In the rows, 128 means zero.
The same turns and mirrors carry the whole set onto itself and the rows of a family onto each other. Which other rows belong to the same family as each row named below? List them in the order they appear above.
These 30 rows form 5 families of 6 rows each.
liba: [133  77 143 100 140 175 107  92 126 140 124 116 124 120 114 124 141  90
 136  97 103 149 120 137  99 106 115 134  93]
zak: [129  91  94  94 130 130 105 105 147 132 107 119 131 117 139 118 120 126
 132 100 110 116 129 111 104  97 107 139 127]
Segi: [132  77 140 101 150 174  91 100 124 131 132 112 126 118 120 135 152  93
 136  92 109 135 119 135 100 114 112 140 105]
tigas: [129  75 145 100 142 169  89 102 126 129 139 121 129 119 124 137 147  94
 134 108 104 135 109 124 101 116 115 137  95]
fidaz: [132  99 152 114 146 119  93 119 121 135 130 136 134 112 142 144 138  82
 157 103 111 140 122 125 115 153 114 151  99]
Zeg: [133  90 157 121 143 122 115 107 127 137 123 130 130 107 139 131 139  80
 167 100 117 150 125 137 115 140 122 143 107]
nuboz: [143 122 100  94 131 138 130 121 106 134 105 124 144 121 113 105 117  98
 162 117 127 148 127 122 104 127 136 125 110]
dugu: [132  98 147 120 152 121 102 115 115 135 122 127 132 108 140 141 144  81
 163  96 120 136 132 132 118 155 115 149 112]
nom: [148 112 109  85 153 128  98 138 112 143 105 136 153 123 117 129 130  93
 127  80 119 148 133 157 104 135 116 141  98]
fen: [149 107 150 121 150 118 100 119 123 138 120 132 139 110 135 134 137  84
 159 102 109 145 126 138 118 157 115 147 110]
mit: [104  89 109 112 120 153 112  95 104 138  96 139 109 124 121 132 142  98
 131 106  95 123 137 117 113 119 109 157 101]
Sovuv: [145 125  91  99 130 134 127 118 113 133 105 123 145 109 117 108 118 110
 146 128 109 134 129 114 109 126 127 121 121]
mefe: [144 117  94  96 141 133 125 124 108 135 117 113 146 100 117 106 131 105
 141 123 130 137 123 123 113 128 134 122 122]
gikim: [126  96  99  87 123 121 104 107 148 132 110 128 142 117 139 123 115 120
 129 114 107 115 126 108 110  97 110 137 116]
doto: [136 126  96  89 136 130 121 126 109 131 120 124 153 107 123 118 116 101
 151 126 118 134 126 108 109 129 130 119 112]
vama: [135 121  88  98 139 134 127 123 101 131 110 118 142 111 121 113 121 105
 154 117 124 131 133 111 105 135 128 121 121]
pazoz: [133  90 101  97 122 112 106 109 147 134 101 125 133 118 139 113 131 126
 125 108 122 119 126 116 112 105 112 147 127]
tavud: [105  88 111 103 116 151 107  97 109 138 101 145 120 128 120 133 134  99
 124 120  93 123 129 112 114 116 111 151  90]
zalib: [151 109 107  87 158 128  90 134 120 139 108 128 155 133 122 131 116  98
 143  77 124 136 132 150 101 137 111 136 105]
Ter: [119  91 107 104 117 152 106 101 103 145  92 137 111 133 113 121 145 104
 114 110 103 131 131 120 109 124 107 159  96]
Lumis: [132  91 106  98 118 132 110 101 150 129 100 129 134 119 135 117 128 126
 127 112  98 121 127 115 106  93 111 139 125]
furi: [138  99 148 117 148 111 100 117 126 143 122 128 126 100 144 135 147  88
 143  92 113 145 130 133 116 150 108 156 110]
Bedeg: [140  99 108  92 122 125 114  98 153 137 106 115 132 119 136 106 113 120
 146 107 116 131 127 111 105  96 112 138 123]
Mupi: [142  81 154 108 144 169  93 104 127 128 129 122 132 120 120 134 156  92
 137 100 101 144 115 140 100 121 117 139 103]
Zedo: [139  82 144 102 141 169 100 105 120 132 133 109 120 111 123 124 162 101
 127 102 111 145 115 124  94 119 115 138 106]
verar: [160 120 110  88 148 125  97 137 124 135 102 137 162 131 120 125 117 101
 142  88 113 144 132 149 100 135 117 132 107]
mazo: [117  88 123 116 118 156 109  92 113 140  96 141 114 126 116 129 143  98
 125 116  84 130 130 125 116 120 108 156  98]
guko: [152 104 119  92 150 122  96 126 130 146 104 137 151 135 122 123 110  90
 151  80 122 150 128 159 107 131 116 144  97]
Dupif: [112  93 119 105 110 141 121  90 117 144  87 142 114 131 123 123 131  99
 135 104  96 137 141 117 109 112 109 155  95]
Ruze: [149 116 114  81 153 127  87 138 119 138 117 137 160 129 122 135 114  91
 142  88 114 142 127 142 101 137 113 136  92]

The rest of the family of furi: nom, mefe, pazoz, Ter, Zedo
The rest of the family of Lumis: fen, Sovuv, Mupi, verar, mazo
The rest of the family of guko: liba, Zeg, nuboz, Bedeg, Dupif
The rest of the family of fidaz: tigas, gikim, doto, tavud, Ruze

The same turns and mirrors carry the whole set onto itself and the rows of a family onto each other. Which other rows belong to the same family as each row named below? List them in the order they appear above.
These 36 rows form 6 families of 6 rows each.
zok: [115 144 131 144 143 126 115 134 148 157 131 122 156 141 117  98 142 102
 131 117 121 113 133 130 128 120 147 125 128 114]
norem: [140 139 136 168 153 120 119 150 149 122 123 115 129 142 129 128 125 137
 142 136 125 130 134 149 140 105 131 152 123 116]
totuz: [115 103 145 136 132 144 119 140 145 140 109 111 108 119 124 132 134 127
 147 121 137 100 126 121 127 154 123 120 147 128]
tilaf: [128 128 116 150 148 128 128 131 128 136 149 133 116 132 121 128 142  91
 138 147 117 145 102 127 120 121 142 134 118 147]
dek: [136  93 150 137 151 137 125 136 147 130 119 124 102 138 131 121 135 130
 144 114 126 116 118 112 138 149 127 138 147 119]
tose: [112 127 132 135 132 148 123 132 132 135 120 121 114 133 100 137 141 127
 135 141 153  90 155 127 120 121 107 134 137 133]
Ranik: [137 134 113 122 140 147 135 132 133 166 119 130 143 130 117 127 117 108
 137 158 117 154 125 117 136 118 142 118 144 140]
did: [119 128 120 138 131 129 143 125 133 122 141 127 103 135 113 129 114 101
 145 145 115 138 100 125 106 124 138 139 135 158]
bef: [146 143 132 159 143 130 112 153 147 151 124 114 138 135 138 124 136 141
 129 149 117 125 118 144 132 111 135 138 129 110]
lut: [120 113 131 147 139 140 142 124 131 124 124 136 127 139 109 142 141 110
 130 137 146  94 159 129 138 126 126 120 116 143]
fivon: [113 135 112 128 128 118 123 113 135 124 136 120 160 144 109 114 124 118
 135 111 138 121 136 132 131 114 152 141 149 109]
romef: [122 120 132 136 144 136 140 125 120 119 138 135 123 127 118 144 102 101
 144 137 125 135 104 124 107 127 142 144 145 163]
rad: [134  98 147 141 155 157 120 152 134 140 104 122 111 123 127 141 122 126
 148 124 135 124 135 123 139 145 131 119 132 126]
med: [125 102 151 145 144 147 119 137 139 134 109 119 120 120 129 142 125 132
 140 115 136  83 129 124 136 143 136 132 151 134]
Dos: [132 115 132 144 119 140 126 121 145 131 128 117 117 128 110 146 138 124
 141 146 150  81 146 129 132 129 117 121 138 128]
rida: [133 145 130 124 155 101 115 123 146 124 116 115 157 144 115 109 120 109
 141 122 122 116 126 137 135 119 146 148 146 113]
zeli: [140 129 127 151 140 120 118 144 144 121 116 117 127 151 130 119 119 142
 146 133 126 142 109 133 128 121 124 163 152 107]
fisur: [130 114 115 130 145 134 133 135 127 119 143 126 103 120 101 125 130  98
 146 149 112 144 117 133 111 121 145 140 142 154]
fikob: [106 141 134 129 151 120 122 134 141 139 114 115 156 141 115 109 123 115
 138 106 126 123 150 133 143 117 152 128 129 112]
nusip: [125 146 127 125 146 110 112 116 159 131 135 108 148 136 112 101 126 114
 139 115 124 115 133 142 121 117 145 132 136 109]
rin: [139 132 131 108 116 147 148 123 120 139 138 130 147 135 112 139 101 117
 127 133 138 131 128 123 127 126 146 118 155 135]
laso: [134 123 113 103 139 138 142 133 126 139 120 125 120 128  97 125 118 109
 141 164 114 144 135 124 124 118 141 129 154 148]
rok: [123 122 137 148 147 131 135 146 123 118 140 132 118 139 113 125 114  85
 150 131 116 148 110 132 114 126 150 134 121 142]
kikan: [136 129 132 111 142 137 142 121 117 133 122 132 131 139 110 147  91 105
 145 155 129 133 117 113 119 121 136 133 149 147]
kopo: [148 153 142 143 141 125 117 155 152 134 133 105 124 128 120 112 129 138
 131 131 110 121 128 157 128 106 142 147 144 122]
nudod: [125 159 142 120 140 117 122 142 149 140 129 110 137 139 105  94 133 114
 128 117 113 110 140 143 127 113 147 136 141 119]
rifa: [138 108 127 132 127 138 142 108 142 128 139 128 134 136 116 139 138 134
 124 133 142  91 153 123 149 120 136 127 145 128]
Masi: [141 124 146 144 132 132 142 139 128 117 143 137 107 149 122 129 117 105
 138 132 129 137  96 125 108 138 123 144 138 140]
taso: [141 140 127 148 152 108 117 135 151 118 119 114 152 131 131 121 119 134
 136 129 118 125 119 153 134 115 144 159 152 126]
vib: [135 135 125 124 130 140 152 141 120 139 116 130 145 140 112 139  98 115
 135 160 121 146 137 131 134 111 147 121 137 141]
gizel: [110 107 142 141 147 153 110 146 129 162 121 118 117 117 130 138 139 120
 148 128 135 121 121 108 131 140 131 119 132 120]
Borut: [113 114 141 135 144 159 106 148 131 140 117 112 103 113 113 137 133 132
 146 119 145 109 137 127 117 136 120 132 145 126]
Feb: [140 145 130 142 145 113 119 137 164 131 119 106 136 135 133 113 122 150
 134 138 116 129 121 152 123 116 129 147 143 118]
zadu: [117 121 128 159 129 147 131 126 137 152 133 132 130 135 115 143 146 117
 136 156 146 101 146 117 134 116 113 126 127 136]
sev: [134 114 147 141 138 136 127 123 138 128 115 126 122 140 116 144 131 119
 137 134 144  67 142 120 140 130 124 133 138 129]
Deme: [135 132 117 109 127 145 139 120 130 144 127 120 122 130 106 137  94 111
 148 153 121 142 119 117 122 117 147 121 151 140]

The rest of the family of rok: norem, lut, rad, fikob, vib
The rest of the family of sev: romef, med, rida, kikan, taso
The rest of the family of kopo: tose, fisur, laso, nudod, Borut
The rest of the family of Ranik: zok, tilaf, bef, gizel, zadu
The rest of the family of zeli: dek, fivon, rin, rifa, Masi

The same turns and mirrors carry the whole set onto itself and the rows of a family onto each other. Which other rows belong to the same family as each row named below? List them in the order they appear above.
These 36 rows form 6 families of 6 rows each.
depo: [125 139 126 146 133 105 129 140 134 132 127 111 104 123  97 131 143 141
 104 129 132 139 141 120 129 125 124 125 129 137 108 115 138]
lek: [124 146 127 143 133 118 116 142 129 123 149 122 111 116 105 123 143 138
  96 137 128 147 140 120 136 126 117 112 133 134 121 114 137]
memip: [108 115 130 142 134 111 121 134 128 119 107 116 154 131 117 108 100 125
 135 134 135 129 126 111 129 110 141 120 141 133 118 140 136]
Malub: [137 147 124 138 128 122 108 135 121 131 125 117 109 112 107 122 138 146
 106 126 126 134 148 118 131 124 118 110 138 137 125 106 127]
rif: [126 117 131 116 144 102 139 147 133 126 112 121 143 122  90 122 145 134
 131 147 143 127 136 124 108 131 129 143 132 127 114 134 131]
zelar: [106 117 132 143 134 117 116 133 140 109 125 114 144 126 109 107 105 124
 136 111 124 135 138 113 129 117 159 116 142 130 128 131 136]
zapok: [121 143 126 137 135 115 112 140 141 121 130 117 109 115  91 112 132 130
 102 118 124 148 134 127 122 126 132 114 133 137 126 109 134]
dez: [116 124 143 156 129 111 108 130 136 112 135 119 154 126 135 120  96 125
 130 130 133 125 125 113 135 108 144 123 126 131 123 139 146]
belak: [119 105 134 124 149  99 142 136 140 122 119 123 141 134  96 132 140 132
 137 131 139 123 148 118 123 123 146 139 126 123 111 132 137]
birob: [128 109 129 102 141 149 130 121 126 109 124 148 145 127 149 136 121 107
 138 124 121 115 108 131 114 127 117 126 121 127 151 140 119]
leb: [139 141 131 126 115 147 143 135 128 142 140 135 114 117 123 156 154 137
 134 131 117 138 126 143 117 130 123 160 121 135 134 126 121]
tamu: [126 116 134 121 147 103 140 138 151 115 128 114 136 120  86 120 138 124
 130 131 136 128 140 127 109 144 150 131 136 117 120 127 126]
kif: [137 135 126 142 130 152 124 116 118 133 137 122 122 132 163 130 108 117
 121 125 116 121  94 127 143 128 120 123 119 128 150 132 132]
tesi: [137 140 129 115 131 154 146 127 117 126 150 127 116 112 125 150 162 137
 137 131 124 136 124 136 125 140 113 152 130 125 140 119 122]
lidil: [105 115 134 149 139 118 115 128 133 109 138 123 153 134 129 113 105 126
 128 130 130 132 138 108 146 114 144 106 141 124 124 133 140]
tepim: [125 144 129 149 124 156 128 105 117 126 139 117 121 125 156 130 114 120
 122 127 122 138  99 125 142 130 118 117 137 120 138 117 122]
padam: [123 116 130 144 135 120 112 121 127 119 114 117 152 128 130 113 102 133
 138 123 129 118 146 106 138 117 145 105 147 125 126 126 128]
rugab: [128 107 132 114 139 137 138 114 141 135 119 151 154 141 138 142 120 112
 148 133 122 124 112 144 119 119 137 143 114 122 135 132 119]
reg: [144 138 133 114 135 147 151 147 111 120 145 135 108 115 130 134 155 125
 138 124 129 134 132 145 123 149 117 149 125 135 141 125 138]
vediv: [135 109 119 111 133 146 134 125 126 121 130 138 151 141 139 132 106 110
 148 122 120 112 105 148 123 127 127 130 120 111 143 143 132]
mifig: [153 140 125 122 130 150 143 134 116 137 150 122 108 116 136 149 149 131
 125 134 120 120 112 136 127 144 113 151 118 131 146 132 128]
sas: [127 109 135 115 153 104 141 138 142 115 143 129 148 126  98 130 149 128
 131 147 142 124 148 122 122 137 136 133 132 114 118 131 131]
Velo: [132 106 133 107 153 139 145 124 122 113 127 148 142 138 146 122 115  99
 151 126 133 121 116 143 129 136 133 128 122 124 141 132 137]
veven: [143 112 130 110 150 107 133 132 135 125 117 125 144 121  99 128 146 136
 135 140 139 112 154 123 115 139 134 129 135 116 120 121 120]
Nelok: [138 146 119 146 106 153 126 129 116 129 140 114 116 131 148 130 108 120
 121 121 115 127 100 141 130 132 116 120 127 115 142 132 131]
gif: [132 145 134 150 123 148 138 126 111 121 137 120 108 127 161 117 110 108
 124 122 127 136 108 132 140 142 123 114 134 128 139 123 137]
bakud: [148 136 119 112 121 149 142 147 119 128 143 128 122 123 122 145 148 133
 136 123 118 122 119 154 114 141 113 153 119 117 143 136 131]
bipef: [136 134 132 113 121 154 141 141 116 114 141 129 118 108 138 149 153 128
 134 126 121 122 124 129 108 141 111 147 128 132 151 139 118]
fovi: [140 106 129 107 145 145 140 122 122 126 137 138 145 134 146 142 125 118
 150 130 122 107 110 133 131 129 131 147 113 123 152 143 130]
soku: [107 118 130 154 139 108 118 126 136 122 115 117 138 139 121 117 106 129
 121 119 129 133 133 111 141 107 142 112 132 135 113 126 143]
kono: [119 148 126 145 121 114 115 147 120 130 117 112 113 117 102 114 131 138
 104 137 133 146 128 118 125 116 118 122 135 142 118 122 136]
livik: [128 143 131 161 111 147 130 111 132 142 130 121 123 130 156 136 106 119
 123 129 116 139 101 132 132 125 130 125 129 127 130 125 119]
Petu: [132 140 130 139 117 152 131 119 120 118 133 118 115 119 161 134 116 110
 116 128 122 124  98 123 119 140 112 113 133 125 145 133 115]
suzu: [137 115 143 119 145  97 132 136 146 118 138 129 150 121 102 137 136 125
 132 149 146 115 132 130 112 131 136 146 116 120 115 136 137]
zan: [124 105 130 104 151 147 139 106 126 117 131 144 155 135 141 137 124 114
 153 130 127 124 111 135 131 124 129 135 125 115 143 128 122]
Todok: [133 152 134 144 127 110 107 143 134 125 145 122 114 109 107 131 135 139
 100 136 131 139 129 128 126 118 115 131 118 144 119 119 145]

The rest of the family of soku: depo, belak, kif, mifig, fovi
The rest of the family of gif: Malub, padam, reg, Velo, veven
The rest of the family of bakud: memip, rif, vediv, Nelok, kono
The rest of the family of Todok: dez, leb, rugab, livik, suzu

The same turns and mirrors carry the whole set onto itself and the rows of a family onto each other. Which other rows belong to the same family as each row named below? List them in the order they appear above.
These 40 rows form 5 families of 8 rows each.
Delol: [107 136 116 127 148 126 108 140 138 150 123 127]
beto: [113 154 138 124 113 121 124 106 131 134 129 134]
lofud: [141 125 108 132 143 129 138 161 114 132 137 136]
tuda: [135 135 122 124 124 160 104 133 132 138 141 142]
Fodod: [148 117 117 133 147 135 135 155 112 137 132 130]
gem: [154 128 128 110 143 116 122 116 132 138 130 139]
Dabet: [137 136 124 131 121 142 160 118 120 111 137 129]
feme: [106 133 121 151 121 143 127 152 123 114 128 123]
vidif: [109 136 129 126 146 115 109 148 134 150 127 131]
Let: [145 131 126 135 116 147 141 117 123 108 141 140]
Vudig: [157 140 138 110 143 124 135 123 127 145 129 132]
som: [145 138 137 107 147 118 125 114 127 141 139 131]
Vutop: [110 130 115 150 110 144 134 150 127 121 121 126]
sen: [153 118 112 132 143 134 140 150 125 145 132 137]
fanep: [111 137 126 122 141 115 117 146 131 156 120 118]
raf: [108 134 132 132 147 123 107 144 130 147 115 129]
tota: [123 134 131 136 134 100 150 130 134 119 118 124]
Mazi: [131 146 121 123 127 151 103 137 134 141 149 139]
vek: [ 99 128 114 148 114 138 123 141 127 118 132 125]
Lura: [148 126 108 135 150 131 135 152 115 136 128 122]
tipu: [108 142 145 122 108 131 123 112 139 128 132 135]
Batob: [136 138 125 117 129 163 109 135 128 126 145 132]
Relu: [117 131 129 125 136 100 148 141 122 124 115 124]
godul: [121 134 129 134 133 102 154 132 122 126 119 115]
Mipa: [150 136 131 106 137 119 131 113 130 148 133 135]
derat: [107 151 135 125 112 127 122 110 143 126 128 127]
momu: [115 143 144 125 115 132 120 104 140 132 124 121]
Lereb: [110 122 126 150 118 139 128 157 119 124 136 124]
gume: [147 134 119 126 111 139 151 120 123 116 146 128]
sov: [143 114 114 134 145 141 135 158 124 129 132 123]
zuler: [119 133 128 125 137 120  98 146 134 151 123 129]
poz: [104 150 140 127 115 127 118 115 129 118 128 121]
duge: [132 135 121 121 124 162 108 135 120 145 143 133]
Gefav: [139 137 124 133 122 162 111 124 131 139 146 133]
zik: [121 130 127 140 128  99 150 130 127 137 116 125]
bave: [102 140 124 147 115 146 136 148 122 126 131 119]
migo: [149 132 136 130 110 136 150 124 115 113 138 130]
fal: [147 133 123 132 112 147 149 117 119 113 133 127]
Lizu: [125 122 131 134 131 112 156 126 120 123 111 119]
Gimef: [146 146 126 107 140 122 130 107 135 139 124 134]

The rest of the family of fal: tuda, Fodod, feme, vidif, godul, Mipa, derat
The rest of the family of Vudig: beto, Dabet, vek, Relu, sov, zuler, Gefav
The rest of the family of fanep: Let, sen, Mazi, Lereb, poz, Lizu, Gimef
The rest of the family of Lura: som, Vutop, raf, tota, tipu, gume, duge

